Where one turn sends some rows of the set: a few examples, then the rows asked
J434: [  1  27  36   5  -6  10  16 -32   4  15  -8 -18 -12 -12   8   2  -4  20
  -1]
J332: [  5  22  22   3  17  -7  13   6  26   8   1 -15 -15 -10  -6 -16  13   8
  12]
J805: [-18   0  -7   5 -20  13   5 -24  11  18 -27  -1  -3 -12 -10  -4  50   8
  -3]
J128: [-24  12   7  10  -9   9   2 -19  23  -2   1   4 -22  -2   4 -21  26 -12
  16]
J913: [  9  11  23  15  -7   3  21 -13   8  42 -31 -15 -35 -12  -4   9  29  11
   7]
J42: [-36  10  18  -5  -9  28  -7 -27  15  -9 -20  -9 -15  22 -10   5  10  22
 -10]
J904: [ -7  11  11   4   5  10  19 -24  34   5 -27  -3 -22 -16  -4  30  21  34
   6]
J604: [-32  24  10 -12   4  29 -21 -11  16  20 -11  21 -10  -3  17  -3  25  -1
  -1]
J857: [ -6  -1  12 -10  21  17  -7 -18  20  52  -1  -5  -9  -2  16   8  -2  33
  -2]
J720: [ -8  -2  26 -16  24   6  -4   4  13  34  -5   6   1  -4   6  13  38  26
  -3]
J931: [ 21  10   7  18  -2   7  14  -1  24   4 -20 -16   9  11  28   3  22  21
  -6]
J371: [-26   0  -9  -3 -13  16   6 -19  16  21  -4  -6 -24   8  13 -19   9 -22
   0]
J360: [-14 -14 -15  -2   0   8  -4 -19  -4  12   4   5 -16  24  14  -6   6  -3
  -2]
J55: [  6  10  34  35  20  18   3  -2   2  19 -26 -15 -11  16  -1  -3  11  22
   8]
J851: [-12   5  25  12  20  23  -3 -33  13  23  -3 -29 -27  -2   2   7  44   1
   5]
J700: [ 7 -8 -9 -3 36 -3  7  7  1 25 -2 -8 -8  8 -3  0  9 10 -1]
J337: [ -7   7  30  29  -7  13  -4  -6  11  12 -26 -15 -17  18  -9 -17  41  15
   8]
J793: [ -6  12   9  -9  -2   3  -5  -2  44  38  -9  -5  -2 -12   2  -9  28  39
   3]
J719: [ -6   9  28  -8  35  15  14  -6  18   3 -30 -22 -16  17  14  19  16  20
 -16]
J772: [ 17  13  -1  16  -3   6  21  -5  -6  37 -36  -3 -23   0  13  16   6  20
   2]
J631: [  4  16 -12   1  25  19  12  -1  12  30 -41  -6   1 -18   2   3  24  -3
 -14]
J423: [ -9   1  14 -12   0  18  -8  -8   5  25  -5  21   8  13  28  10   3  20
 -10]
J817: [ -5  -1  10 -10 -21   8  13 -30  38   7 -26 -14 -35   8  11  15  31  14
 -15]
J213: [-15  24 -13  11  29  28 -14 -19  -8  12 -10  -9 -15   2  -3  14  18  27
  10]
J437: [-23  27   7 -15  -2  10 -13 -23  31  24  -2  -4 -31  -1  30  -8  30  28
   7]
J600: [-13   5 -11 -21   7  25  -5 -28  23  24 -29 -13 -40   6  -6  19  13   4
 -21]
J698: [  4  12  -4   0 -22  23 -16 -10  22  15 -14 -24  -1  21  -3 -17  10   3
 -23]
J634: [-16  -6 -21  -5  12  10   7  -8  -7  31  -1  -3  -9   9  -2   1 -11  11
   3]
J199: [-21  -2  -9  -8  12  18   2  -5  11  -5 -36  -3  -5  27   7  16  25  27
 -16]
J454: [ -7  29  35 -25  -3   4 -11   4  28  19  -3  -4 -11   1  13 -11  29  13
 -11]
J158: [-19   8  34   1   9  27   7 -10  40   3 -33 -17  -7   2 -11   1  20   3
 -14]
J846: [  1  10   1  25  23  26  -9   4  -5  21 -37  -7 -13  29   9  -6  12   8
  -5]
J164: [ -6  21 -18   8 -13  18  -1 -15 -11  34 -37   2 -38   4   1   8  11   9
   2]
J593: [  4  18  -7  -7   5  18   8 -11  29  15 -32  -7 -15  -1  -6  23 -15  28
 -15]
J485: [-13   1 -13  -8   3  24 -11 -17  32  39 -17   8 -11   5  38  -5  16   8
 -10]
J780: [-12  15   9  16  -2  20 -18 -11  -6  11 -25 -14 -32  37   6 -16  30   8
  -2]
J31: [  1   8  -2   0  15 -12  26  13  12  20  -5 -13  -3  -6  -1   0  12  27
  13]
J272: [ -2  20  -2 -20  -3   3   2 -29 -17  16 -12 -21 -29  18  21   3  12  19
 -19]
J489: [ -1  21   9   4 -32   8   3 -17   7  34 -30 -13 -41   1  -7  -8  22   1
  -2]
J141: [-16  18  15   1   1  -6  22  -9  25  10  -1 -19 -29 -10  14 -15  32  -3
  17]

J631 turns into J851
J634 turns into J332
J846 turns into J913
And these:
J857 turns into J454
J158 turns into J600

Where one turn sends some rows of the set: a few examples, then the rows asked
J813: [ 12   1   1   3 -33  -5   9 -24  -5  20  11 -14]
J396: [  0  -5  19  -5 -22  -5  17  31  19 -16  -9  18]
J941: [ 32  -4   1 -27 -26   5  11   0  27  -3 -24   2]
J492: [ -7  -8   3  10 -39  -6  10  -9  -2  15  23 -12]
J572: [ 10   1  -3   5 -32  -4   4 -21  -6  23  13 -16]
J944: [ 19   8  11 -15 -13   8  15   7  22  -7 -26  19]
J32: [-14  23   1   2 -20  -1  16  21  28  -6 -16   8]
J530: [ 10  32  -6  -2 -13  -4   8  14  19   4 -28   5]
J608: [  1  24  -2   5 -18 -20   7  34  14   0 -14   2]
J231: [ -4  -3   2   3 -34  10  16 -26   6  16  13 -11]
J94: [ -4  -6   6   5 -38   4  17 -26   6  14  17  -8]
J499: [  2 -18  10 -18 -36   2  20  18  33 -14  -6   5]
J435: [ -1 -10   6  10 -39 -12  11 -11  -6  15  22 -14]
J354: [ 30   3   8  -8 -15 -20   2  28   5  -4 -18  11]
J728: [ 27 -15   3 -17 -33 -22   3  31  14  -2  -7  -4]

J492 turns into J231
J608 turns into J32
J94 turns into J813
And these:
J728 turns into J499
J354 turns into J396

Where one turn sends some rows of the set: a few examples, then the rows asked
J647: [-16  13  -8   4  -8  -2  10  18  14  21   1  -6  14  -8 -15 -24 -32 -11
 -21]
J613: [ -8 -18  -7  17  14  -5   4   6  -4  12 -15   2  -4   9  18 -39  -5   6
  -6]
J48: [-16  17  -2  -2 -19  -6  20 -16  25  18 -14  -1  -2  -7  -2 -10  -3  -3
  16]
J501: [-22  -4 -10   1  12  21  20  -8  -4 -11 -13  11  17  14 -13   5  -5 -18
  22]
J949: [-21 -27  16  10   1  11  27  -7  22  11   4  -6   3   3  -5 -12  -9 -18
  -4]
J114: [ -8   2 -12  18   9  21 -17 -17   7 -20   2   8  13   7  16   8  10  17
   0]
J768: [  7 -21   6  17 -11   3  13   5  -2  -9  10 -13  26   2   1  10  20   1
  -8]
J715: [ -5  13  -8  -4 -23  -9  -7  -6   9 -23  19  -1   5  10   5 -22  10   5
   8]
J696: [-14  20  -3   3 -31  -6   7  -2  18   0 -12  -2  -9  -5  -1 -26  -1   6
  13]
J376: [  7 -24  22   1   6  15   7  -6  -2 -10  12  12   1 -16 -14  13  -7 -14
   6]
J550: [-15   4   6  12 -13  18 -19 -10   4 -32  18  -6   1  -5 -21   8 -14  -4
  -7]
J133: [  7  -4  25   0  17  14  -8 -13   5 -14  -8 -14  -1  -6  -1  25  -4  -5
  -8]
J471: [-13  -4  -1 -22  19  22 -24 -13   2 -22  -1  -7  -8  -4   8   0  -7   2
 -21]
J217: [ 11   6   1  21 -11  -2 -22   4 -11 -11 -12 -19  -3  -3  -2  10 -13  -4
  19]
J714: [-15 -26  18  27 -16   3  21  -5  21  -3  -5 -10  15   0  -3  -4  -4 -10
  -4]
J375: [  7  -3  -7   7 -21  -7  11  13  -3  12  -7  -9   5 -15 -12 -19 -33   4
 -29]
J67: [ -1   2  -8   1  -8  -5 -21   6   3  -3 -16 -25   5   6  21  -5 -14  14
  22]
J456: [  3  31  20   2   6   5 -17   7   9 -10  -2   0   3  -7  -2   4  14 -16
   2]
J491: [  5  17  -8  -5  -5  -8 -24  10  -8  -3   3   0  12 -25   3  10  -5 -21
 -21]
J305: [-25 -18 -19   3   9 -12   7   6  -4  26 -13  -9  -5  -8  18 -20 -19  -6
  -3]
J279: [-20  -7 -17 -10   3  23  19 -16   8  21 -17   3   6   3  -4 -15  -9  11
 -26]
J123: [ -5  -3  -5 -22  16  41  -2  -2   0 -16 -12  14   4  -4  -8  -9  -4  18
  -3]
J257: [  8 -23 -16  19  17  10 -17   1 -13  -7  19  -3   1 -22   9  -1  -1  -1
 -17]
J406: [-16  22  -9  10  -3  17 -15 -16  10   3   0   8  21  10  -3  -4  26   6
  -4]
J398: [-23  -5 -15  -7   6  31  20  -8  15  21 -14  -4   4   8   1 -11  -6  14
 -22]
J497: [  6 -23  11  24  23  -6  -7  -8 -14  14  11  -7   0  -6   5   5   4  -1
  -6]
J374: [ -1  -6   2  14  23  -6 -10   8 -14 -14 -15 -20  11  14  -3 -30  -3  11
   1]
J532: [-18 -12   0   5 -24   2 -19   0   6 -11  21 -18  19 -15 -15   4 -17 -18
 -13]
J873: [ -8  -3 -12  -5   5  11   1 -13 -17  -7  -2 -13  -3 -17 -22 -13  26  14
 -17]
J366: [ 16  21 -19   7   3  24 -24  19  -8  -6  -2  -8   1  -9 -10 -19  -2   7
 -11]
J255: [-10  21  -3   7 -16  -9  17 -14  24  25 -13  -3   1   1   1  -4  -7  -5
  14]
J668: [ -7   9  -2   2 -15  -3  19  19  13  18  -3  -4  18 -11 -14 -19 -33  -7
 -20]
J429: [ 17   0 -21  -9   3   2  22  17   2  -1  -1  -2  11 -13   2  -1 -25 -14
  23]
J301: [-16 -14 -18  -2  27   8  22 -13 -16  -6   4  20  10  -5 -11   3 -24 -10
  -3]
J767: [  1  11 -27 -12  25   9  19   9  -2  -5   7  19   8  -6   1 -20 -24   1
   5]
J823: [ -1 -26 -14  -5  16   1 -15   7 -17 -10 -21   5  13 -12  16  -6 -22  -4
  15]
J746: [ -3  -2 -12  -6  13   4 -29  14  -4 -12 -11  -4  18   2  30   1 -11  -8
 -16]
J854: [  5  11  -3 -12  10  23 -12   5  -2   1   9 -14  -6  -8 -18 -19 -15  23
 -25]
J520: [  1   7 -12 -11  -8   6 -16  12  -4 -13   4  16  22 -23 -21 -14 -27 -18
 -10]
J10: [ 10  21   2   2  -6   4  -6  -4   6  -5 -11  26  17   0   0   1   4  -9
  27]
J62: [ -8   4 -16 -15 -11  21  20   5   4 -11   0  -2   5 -10 -25  -2 -11 -27
  20]
J462: [-22 -21  15   8  -2   9  24  -9  23  15  13  -9  -7   0  -5  -6 -11 -17
  -5]
J686: [-21 -14 -13   1   8 -14   8   9  -4  24 -12   0  -6  -2  18 -30 -18  -5
   0]
J391: [-20 -10 -14   1  -5  20  13 -28   8   6  -9   6  -1  -8 -13 -18   6  11
 -29]
J191: [ 11  -1 -11   0 -14 -17  -7 -12  -8 -16   2 -18  16  -4 -15  -5 -31  10
 -20]

J305 turns into J255
J374 turns into J715
And these:
J949 turns into J686
J10 turns into J123
J613 turns into J696
J67 turns into J406
J133 turns into J746
J62 turns into J301
J550 turns into J257

Where one turn sends some rows of the set: a few examples, then the rows asked
J116: [ -5  18   4   7  54  11  12   6  -8  -7  -1   0 -32 -17  -5 -13 -15   6
 -24 -43   9  34  -9  22 -11  -4 -24   7   2   1   2  21 -42   0  19  10
  18   9  -6  27  -8  18   2 -16  24  31 -19  -3   1 -15   0   7  12  -3
  -8 -13   0]
J997: [-14  -1   7  11  16 -17  -4   8   3   6  -8  -7 -37 -19   4  -2 -16  -8
   4  -3 -17  11 -23   8  -1  -2 -25 -21  28 -11  20  17   5  -4 -14  11
  12   0 -15  27  26 -23  -2 -16   8  -5 -33 -25  15   8  -1   7  26 -16
   4  -6   8]
J735: [-12  -2  17  -1  24   2 -33  34  -4  24   9  -3  -1   6  10  -1 -32 -11
  -1 -27  -1  28  -3  12  22  14 -21 -16  17 -12   3  17 -27  13 -14  15
  -8   4  -4  44  24 -23  15 -20 -10  -4 -42 -36  26 -16 -11   8  24 -12
  -6   0  -9]
J424: [-10  -2  -2  -1   5  13 -26  31  -7  11  -5  27  -3  38  30  -4  -1 -26
  10 -26  -2   1  23 -10   4 -19 -38  32  21   6  24   3   2  18 -11   9
   8  10  -5   9  -9   4 -15 -42   9  26   0 -30   8 -19 -11  -1  14  -5
   2 -20   9]
J976: [ -1   9  -2   3   2  35  -9  21  -5 -10   8  10 -40  -8  25 -12 -23 -14
 -15 -30 -25  12   7   6  21 -12 -19   5   6  30  23  10 -11  30  -8   1
 -16   1  12  -3  -1  19   5 -60 -16  18 -17 -12  11 -17  -1  -3  18 -19
 -19 -15  33]
J126: [-13   2  13  -2  23   1 -40  35   5  21  11  -7  -5   4   6  -1 -32  -3
   0 -34  -2  29   2  26  19  11 -15 -21  19 -15   6  21 -27  11 -14  15
  -2   7  -9  40  22 -25  20 -15  -9   0 -41 -35  27  -7  -4   2  26 -14
  -6   2  -6]
J710: [  0  -7   7  22   8   4 -15  -8  24  -8  10  18 -22   6  16   5  18  28
 -20 -16  -6  15 -15  12  -1  -9  -7  -4  25  20  14  18  -7  30 -22  19
   6  22   6  -6  20  13  16 -17  12   6  -8 -30   7 -20  19   7  27 -48
   8   1  13]
J243: [  8   4 -16   7  54  -3  24   8 -19  28  -1  19   5   8   1 -15  -7   3
   0 -32   9  15 -15   2  -6  14 -28  16  14 -12  21  22 -26  21   4   3
  27  18   1  19   4  -2  17 -17  18  37 -18 -17  11  -5   0   8  30   4
  -4  -5  16]
J399: [ -9   1   7  29  49  22  13  18 -21  10   3   8   0   1 -12 -17 -10  11
  -3 -48  10  35 -11  -4  -5   4 -29  16  -1   1  19   5 -37  17  -8  10
  -5  18   4  16 -16  10  21 -17  10  25 -21 -21   5 -12   1   5  25 -40
 -15   0   3]
J905: [  5 -21  14   7  23   6 -11  -3  22  -1   5  10 -11 -10  37  11 -15   6
 -11 -18   5  31   6  33   4   3  16  -5  22  21  -4  31 -23  -4  13 -12
   3  13  16  24   5  -4  -2 -17  -2   5  -3 -13   9   3 -13  24  25  -9
 -20  -5   5]
J177: [  3  10   1   7  48  17  19   8 -12  -1  -4   5 -29 -19  -7 -21 -18   3
 -25 -40  12  28 -10  20 -11   0 -26  11   0   0  -2  15 -42   6  23  19
  22  12  -2  25  -5  10   4 -16  29  30 -22  -1   3 -14   0  12  17  -6
  -8  -8   3]
J775: [  1  10   2  12  -2  37 -12  23  -3 -12  14   4 -39  -4  16  -9 -26 -13
 -17 -28 -20  15   8  10  13  -7 -17   5   4  37  20  15  -4  29 -15  11
 -14   4   8  -6  -1  28   4 -60  -3  16 -21 -10  14 -10   5 -10  21 -21
 -17 -11  29]
J75: [ -7  -2  10  27  48  20   8  13 -15  13   5  13   0  12  -8 -17 -10  12
   1 -52   6  43 -18   5  -4   3 -30  15   3   4  25  16 -39  16 -13  10
  -8  21   0   9 -17   6  22 -15   8  23 -20 -23  -1  -8   0   5  21 -38
 -10  -5  -2]
J748: [-13 -25   6  28  16  -4 -12  -8  -1  -6   9  17 -31  12  38   6  23  15
 -12 -11 -11  16   0  -3  11  -6   5   1  29  -6  17  16 -12  25 -17  -3
   4  -7   3 -16  16   7   6 -10  12   3 -22 -33   3 -26   6  17  27 -20
   0  16  21]
J984: [  9 -11 -15  27  13  29 -10  36 -15   2  -1  -9 -32   8  -2  -2 -23   3
 -12 -31   0  -2  18   1   2   4 -22   7   6  46  14  17 -13  28 -20  34
  -6   6  -4  -2   8  29   3 -42   8  32 -22  -7  17 -17  -2 -14  36 -26
   1 -15  16]
J799: [  4  15 -13 -23  11   6 -18  43  -9   4  -7   5 -34   2   1   3 -21 -18
 -32 -18  14 -14  21   1  13 -11 -24   6  10  17   9  -6 -30  17  -1  15
  23  13  -1   0   9   7  -3 -32  33  45 -23  -2  -2 -29   2   3  27  -1
  11   9   5]
J862: [-25 -22 -15  14  34  -9  -5   3  -8   6  -8  -5 -30  -3  40  11  -6   5
   6 -15  -6  24   5   2  10   2   1 -10  31 -29  17  23 -27  12 -13 -17
  11 -12   3  -8   9  12   1 -12  18   6 -37 -21  10 -16 -16  28  35 -11
  -8  15   7]
J5: [-33 -11  22  11  22   8  -3  15  14  30  23   4  -7   4  35  -7  -7  -3
 -16 -23   8  28  -1  29   2 -11 -10   4  12 -13   4   0 -10   6  -2  13
  -2  -8  21  -4   5 -16   3 -11  13   3 -30 -43  18 -35  -1  28   6 -34
  -5 -12 -10]
J384: [ 19  -1 -19   1   6  12   2  34   0  15 -12  21  -7  16  19  -2 -23 -23
  11 -27  -7  -9  30   3 -12   3 -39  15  20  16  25  -2  -7  27  -9  27
  11  16   5  10 -13  -8  -1 -47   9  47 -10 -15   7 -13 -10  -3  25 -22
  -8 -25  14]
J786: [ 12   6 -10 -15  -5  17 -33  22   4   7  -3  -2 -32  14  18  -4 -23 -13
 -30 -34  10  -6  10  13  21  -5 -26   6  12  11  21   5 -23   0  -5   3
  19   2  -9 -11  18  11   8 -26  30  42 -35   2   1 -15 -24   3  25   6
  26   9  14]
J993: [ -3 -13 -15  -4  27  12 -27   6  15  11   0  17  -7  15  58   4   1   4
  -3 -42 -10  23  38  30  -4   0 -18  -5  24 -19  -9  13 -22  34  -5  23
  20  -5   0  25  21  17  11 -25   2  18 -25 -30  25 -42 -15   9  25   0
 -11 -15  15]
J30: [  2   9 -20  -2  57  -4  21   2 -14  25   0  20  -3   8   7 -13  -9   4
  -3 -35  10  17 -23  10   0  11 -28  10  15 -21  23  24 -25  29   7  -2
  28  14   3  18   4  -4  19 -19  16  35 -18 -21   4  -9  -3   6  21   1
   0 -11  19]
J682: [ -4  17   8   8  32   5 -29   5  39   4 -18 -14 -25  -2   9   0 -16 -12
   0 -13 -11  18  31  27   5  -4  -3 -16  19 -11  20   0 -23  -3   2  10
   0  18 -13  17   2   6  24 -36  29   9 -23 -18 -20 -18  -9  16  28 -10
   1  15 -18]
J845: [-17   0   6  13  14 -15  -8   6   6  -1   1  -6 -39 -14   2  -3 -13  -4
   6  -7 -20  18 -20  11  -1  -1 -20 -18  26 -15  23  21   5   7 -11  11
  16   4 -18  28  24 -28   0 -23   8  -8 -32 -27  17   2   8  10  27 -23
   6 -16   3]
J144: [ -6  -7 -16  -3  31  13 -23   8  12   7  -2  16  -5  18  54   9  -3   4
   4 -43 -11  22  27  31  -3   1 -26  -7  23 -19  -4  14 -22  39  -8  24
  18  -4   0  25  16  13  12 -24   8  23 -22 -36  31 -48  -6  10  29  -1
 -15 -22  10]
J866: [  8  15 -11  -8   7   7 -19  46  -2   3  -6   7 -31   4 -10   1 -22 -16
 -34 -16  16 -15  23   1   8   1 -23  10  16  16  11  -3 -27  21  -1  21
  17  12   3   0   1   7  -3 -33  33  48 -21  -8  -5 -32   1   2  20  -6
  17   3   2]
J385: [ -5 -14   7  27   6   3 -16  -8  22  -8  10  24 -21   3  24   4  23  26
 -19 -14 -16  10  -5   8   3 -10  -8   0  26  19  15  13 -11  31 -25  13
   8  16   6 -10  21   8  17 -15   9   3  -9 -31   2 -23  20  13  25 -36
   7   4  15]
J453: [ -3  13  12  17  26  12 -27   7  48   4 -13 -11 -23  -5  12  -1 -18 -12
  -6 -10 -18  20  31  23   4  -5   2 -15  15 -16  18  -9 -19  -5   0   9
  -2  13 -11   7   5   6  23 -35  17   8 -21 -16 -17 -19 -10  17  26 -11
   2  11 -14]
J221: [-17   4  26  20  17  11 -18   5  36   8   9  -4 -10   3  25 -10 -12 -19
 -16  -6 -11  24  17  34   4  -8   6  -4  16 -17  13 -13 -15  -9   9   7
 -10  -1   2  -6  -3  -6  18 -31  13   2 -29 -25  -2 -24  -8  28   7 -22
  -2   7  -3]
J355: [  8 -25  -5   4  26  13 -31  -3  17  11   9  15  -9   8  65   4  -3  -1
  -4 -30  -7  26  27  34   2   2   3  -5  21  -5 -14  22 -23   7  11   2
  12 -10   2  27  11  13   5 -18   1  13 -17 -16  18 -19 -23  11  21   1
 -17  -8  23]
J830: [ -3 -13  13  -5  -5  -6 -25  15  -8 -21   7  26 -25 -18  24  15  -6   7
  -8 -34  -6  33 -13   7   1  -2 -31  -9  31   5  -4  19 -40   8 -18  15
  13   6  -2  43   1 -17 -13  -3  -1   6 -32 -24  28  -8   0  16  24 -25
  -8  -5   5]
J29: [ 15  -6 -13  -7   7  10   3  36  -1  14 -10  23  -4  25  24  -3 -20 -22
  12 -23  -7  -6  22  -3  -8  -3 -43  18  13  15  26  -7   0  27 -10  18
  12  22   1   4  -9  -8   5 -48  10  42 -13 -15  15 -12  -6   6  28 -21
  -8 -28  15]
J852: [ 11  -4 -15 -12  -5  20 -30  24   8   8   5   2 -33  15  21 -13 -22  -6
 -29 -31   4   5   0  13  18 -10 -24   9   5  13  22   9 -22  -1  -9   8
  10   1 -12 -20  18  11   5 -28  24  41 -40   3   0  -4 -26  12  28   4
  32   2  12]
J693: [ -6 -12  14  -7   1  -8 -34  11  -5 -18   0  20 -26 -11  21  13  -1  13
  -3 -36  -8  28  -9   8   5  -8 -30 -11  34  -1  -1  20 -42  15 -17   8
  20   4  -8  45   6 -19 -13   1   0   7 -31 -19  26 -16   1   8  24 -28
 -13 -11  -1]
J157: [  3  -8 -11  22  12  28 -13  42 -14   0   2 -13 -31   6   2  -3 -23  -1
 -13 -34  -2   3  18   0   4  -4 -22   5  -3  46   9  14 -12  15 -18  29
  -6  17  -2  -3   7  34   5 -47   5  27 -20  -7  18  -9   4 -10  36 -29
  -4 -13  19]
J432: [-17   3   5  -5  14   8 -29  41  -3  12   1  21  -5  30  28 -11   3 -24
   3 -25  -1   3  28 -11   6 -22 -34  32  22   9  20   8   4   7 -12   2
  10  12  -6   6  -8  11 -17 -32   5  30  -2 -32   1 -16 -14  -2  10   2
   1 -13  11]

J144 turns into J710
J984 turns into J866
And these:
J424 turns into J775
J993 turns into J385
J355 turns into J748
J116 turns into J30
J830 turns into J997
J177 turns into J243
J5 turns into J905
J976 turns into J852
J29 turns into J157
J126 turns into J693

